500 stands for zero in the data rows.
Here are some numbered points:
(605 481 618 584 504 524 435 538 561 414 461 391 403 425 539 468 417 558 398 401 436 457 390 638
 519 536 552 632 525 421 440 543) 0
(583 514 467 493 353 552 533 541 499 648 544 532 536 584 410 653 568 506 564 445 457 638 446 474
 565 389 400 554 579 568 531 501) 1
(445 645 598 275 542 675 684 610 447 528 652 456 461 388 452 473 325 298 618 513 440 388 455 506
 424 537 684 476 625 455 311 558) 2
(369 484 292 412 656 461 532 527 425 476 318 658 602 527 518 599 527 647 561 550 475 375 565 404
 610 409 378 387 540 501 563 363) 3
(510 479 462 538 461 475 502 467 509 508 546 557 472 535 490 623 541 518 484 549 504 517 534 524
 513 435 469 480 508 515 522 511) 4
(349 489 264 413 673 437 533 545 396 467 322 652 658 517 500 611 536 642 572 516 497 333 540 402
 644 418 380 350 579 541 535 310) 5
(580 389 593 642 434 375 358 481 569 410 414 492 351 490 598 485 420 587 374 382 606 420 391 541
 583 532 472 614 505 321 580 499) 6
(600 511 470 474 313 577 547 553 509 736 406 533 719 572 314 548 570 522 642 333 419 715 463 631
 604 358 464 593 571 649 533 454) 7
(355 531 412 556 582 370 471 344 647 331 590 582 411 554 673 432 497 472 372 561 582 413 689 638
 354 553 531 393 367 413 529 378) 8
(563 505 466 496 432 492 473 485 482 525 546 547 447 552 466 625 550 513 521 521 526 543 480 469
 507 441 434 490 524 506 529 522) 9
(387 526 446 550 580 388 495 359 614 380 613 507 381 560 648 465 496 457 421 536 619 414 620 585
 351 657 528 387 396 416 519 334) 10
(546 393 624 447 455 489 376 531 482 595 462 487 662 549 588 409 558 520 502 670 658 631 491 317
 491 450 451 344 448 719 478 565) 11
(453 645 557 285 590 705 690 618 439 495 646 391 486 350 454 496 343 238 611 513 410 390 454 489
 448 521 671 376 597 488 266 601) 12
(457 392 499 488 440 444 393 543 448 483 410 493 494 553 515 494 476 508 575 550 542 477 480 388
 600 549 491 506 457 417 617 595) 13
(585 515 483 499 370 529 500 576 486 663 520 529 562 599 402 632 551 526 572 453 467 646 452 497
 563 372 398 571 568 582 548 473) 14
(520 467 463 514 424 500 496 480 505 514 535 558 468 550 481 607 553 520 505 581 465 523 523 497
 510 419 442 467 520 529 507 521) 15
(363 518 412 578 572 395 485 322 648 417 515 498 584 543 632 263 535 479 354 441 508 487 732 565
 321 570 499 475 314 419 542 402) 16
(506 601 639 418 503 603 586 578 498 460 563 461 451 378 455 459 370 443 535 477 432 392 391 539
 471 552 618 581 621 469 397 550) 17
(532 406 613 445 466 491 386 530 453 584 470 468 659 541 592 380 546 554 477 693 647 631 494 308
 507 455 459 336 467 705 501 551) 18
(492 608 624 402 545 629 603 591 492 512 567 450 488 391 465 465 370 411 526 476 432 411 425 525
 461 556 641 588 603 450 371 554) 19
(524 483 450 504 426 498 485 500 511 532 542 566 449 550 472 629 545 527 520 539 512 544 500 476
 522 412 451 490 524 533 531 503) 20
(565 517 449 490 365 527 528 518 508 650 500 549 591 595 391 600 556 519 583 426 430 632 489 534
 571 355 442 569 569 595 519 497) 21
(529 664 600 366 562 694 645 599 497 512 605 366 498 334 446 450 387 342 553 486 344 445 444 557
 408 539 697 543 586 539 310 575) 22
(563 488 459 500 391 541 519 512 519 618 506 566 567 571 442 599 556 536 531 482 457 600 478 518
 524 379 422 551 566 559 544 502) 23
(490 497 464 519 450 479 478 490 511 497 527 567 444 568 491 597 527 526 483 556 506 520 529 524
 481 404 466 466 509 531 501 528) 24
(638 527 560 624 543 553 487 551 650 480 480 283 471 380 493 340 451 539 359 480 316 620 391 642
 498 552 582 774 448 570 447 499) 25
(563 497 479 523 418 517 521 531 504 606 511 568 545 594 430 630 547 520 551 470 434 618 494 497
 548 379 411 540 553 551 536 506) 26
(472 655 616 320 550 660 619 585 464 508 625 446 441 370 431 459 345 358 580 520 418 378 444 492
 434 564 675 518 633 456 338 553) 27
(601 459 629 565 472 429 402 535 530 404 469 573 359 515 513 465 396 622 411 449 550 468 436 597
 549 554 467 697 565 361 580 508) 28
(360 514 432 576 561 379 474 349 641 350 586 555 393 569 667 458 494 455 384 581 588 413 679 612
 333 579 515 395 353 398 546 346) 29
(409 516 443 554 548 387 489 388 556 390 607 493 370 561 634 487 503 438 434 545 674 419 572 573
 374 677 534 362 415 409 491 313) 30
(556 671 581 386 572 702 628 605 514 516 620 366 491 339 436 439 374 390 514 485 333 464 430 599
 433 554 656 580 620 518 327 559) 31
(328 520 395 575 584 390 498 325 645 324 576 532 450 548 664 389 503 469 354 545 558 450 702 613
 339 531 527 407 367 416 534 396) 32
(635 380 552 695 494 403 356 469 581 375 398 401 370 475 582 473 434 564 352 344 503 466 374 596
 562 500 498 582 443 419 530 529) 33
(503 658 572 364 564 695 661 601 481 519 632 354 503 368 454 480 364 299 572 493 346 433 446 545
 426 544 693 502 574 505 281 607) 34
(519 496 648 548 645 475 528 353 177 560 391 384 579 296 394 321 761 512 504 388 627 438 502 363
 435 758 533 379 326 557 519 610) 35
(544 512 468 523 432 500 498 512 525 539 530 553 472 573 475 616 551 515 516 549 508 550 494 475
 496 421 442 487 547 520 521 521) 36
(379 470 299 427 649 468 511 533 426 494 327 657 601 540 492 569 536 630 571 524 509 362 539 418
 628 414 391 379 565 528 586 377) 37
New points follow, each followed by the numbers of its five nearest points above by angle, nearest first.
(381 357 315 446 472 494 467 537 402 551 439 487 632 611 495 467 550 374 693 755 502 710 599 256
 578 511 447 385 356 520 656 676) 13 18 11 15 3
(618 431 560 653 519 432 382 500 599 378 412 407 386 453 546 462 426 573 369 393 473 453 376 616
 578 490 502 622 468 433 502 531) 33 0 6 28 25
(618 563 598 563 536 580 516 572 599 487 523 288 474 372 464 355 425 544 392 481 294 557 414 648
 445 561 606 775 502 540 411 500) 25 0 31 22 17
(583 529 597 539 514 556 471 550 545 427 488 442 404 425 519 464 397 485 438 423 440 410 397 605
 496 523 571 631 528 429 436 545) 0 17 25 19 28
(519 488 622 538 656 466 509 349 211 496 396 376 538 302 429 319 758 522 485 431 630 415 537 395
 420 766 522 393 310 574 515 604) 35 18 11 16 30
(629 525 566 605 552 544 486 540 627 485 509 275 466 375 494 364 449 547 366 488 302 620 381 628
 485 553 590 773 457 567 449 499) 25 0 31 33 22
(463 396 499 514 420 417 409 532 465 467 415 513 474 525 536 483 484 522 544 535 558 505 499 396
 594 526 468 515 465 438 625 617) 13 6 28 18 11
(509 477 615 542 678 466 506 326 208 480 396 420 537 306 406 290 773 517 456 439 621 407 552 430
 379 753 530 408 288 557 530 625) 35 16 18 11 30
(595 489 490 455 295 575 573 569 468 746 414 524 718 553 297 568 569 512 650 314 416 694 440 627
 614 357 466 592 593 626 530 466) 7 21 14 23 1
(562 404 602 620 461 388 376 511 561 406 420 517 343 491 555 484 398 616 386 411 603 438 374 559
 574 503 475 644 514 308 568 494) 6 28 33 0 13
(385 361 293 451 511 483 456 559 381 535 452 506 596 616 495 479 566 378 662 732 513 703 619 275
 615 512 426 416 370 537 651 667) 13 18 11 37 3
(578 457 652 569 457 426 412 504 558 439 475 540 379 508 525 457 390 617 412 469 588 425 401 587
 549 545 491 684 575 336 565 494) 28 6 0 33 25
(468 665 558 291 572 698 694 594 431 501 641 374 496 359 438 505 356 230 614 494 385 391 460 505
 463 517 681 374 585 495 285 601) 12 34 2 27 22
(478 464 636 545 679 483 505 333 250 460 392 421 534 295 411 280 762 515 420 444 611 395 550 447
 397 700 548 415 275 554 517 635) 35 16 18 11 30
(656 554 570 593 545 603 501 550 630 464 532 300 463 363 491 378 424 539 405 450 289 584 390 651
 462 573 595 782 478 553 437 496) 25 0 31 22 17
(580 507 485 532 430 476 516 488 444 558 553 483 460 548 440 622 573 509 549 526 531 561 462 418
 500 486 446 513 550 538 541 495) 9 36 1 20 14
(442 393 512 490 442 477 439 508 466 481 451 506 468 531 530 471 450 484 557 546 541 486 480 392
 562 543 501 505 457 422 581 588) 13 6 18 11 28
(398 419 492 441 430 461 435 532 445 521 473 502 508 525 525 497 455 456 634 562 542 481 492 333
 574 526 482 492 466 417 590 593) 13 18 11 37 3
(604 475 580 617 509 474 431 544 587 385 428 414 395 440 538 458 426 565 391 365 460 460 390 619
 558 534 544 609 492 423 464 546) 0 33 6 28 25
(576 486 661 535 652 503 511 355 167 566 386 324 547 311 355 335 747 495 513 404 633 440 463 329
 435 810 529 382 349 568 507 631) 35 18 11 13 22
(388 363 305 445 466 474 462 534 385 535 440 495 596 595 494 468 549 379 665 719 506 702 622 239
 603 518 436 417 371 525 628 662) 13 18 11 3 37
(607 477 497 471 291 572 591 578 479 743 429 544 712 540 314 549 569 525 628 351 414 721 444 643
 616 354 455 594 574 637 516 447) 7 21 14 23 1
(440 403 499 461 446 484 445 519 462 489 464 492 497 515 480 491 482 465 589 548 551 486 497 384
 551 533 510 494 455 409 601 587) 13 18 11 35 6
(342 554 404 598 571 380 500 279 635 450 531 484 617 536 600 233 546 483 348 408 485 492 750 584
 337 589 493 478 293 421 560 406) 16 32 8 29 10
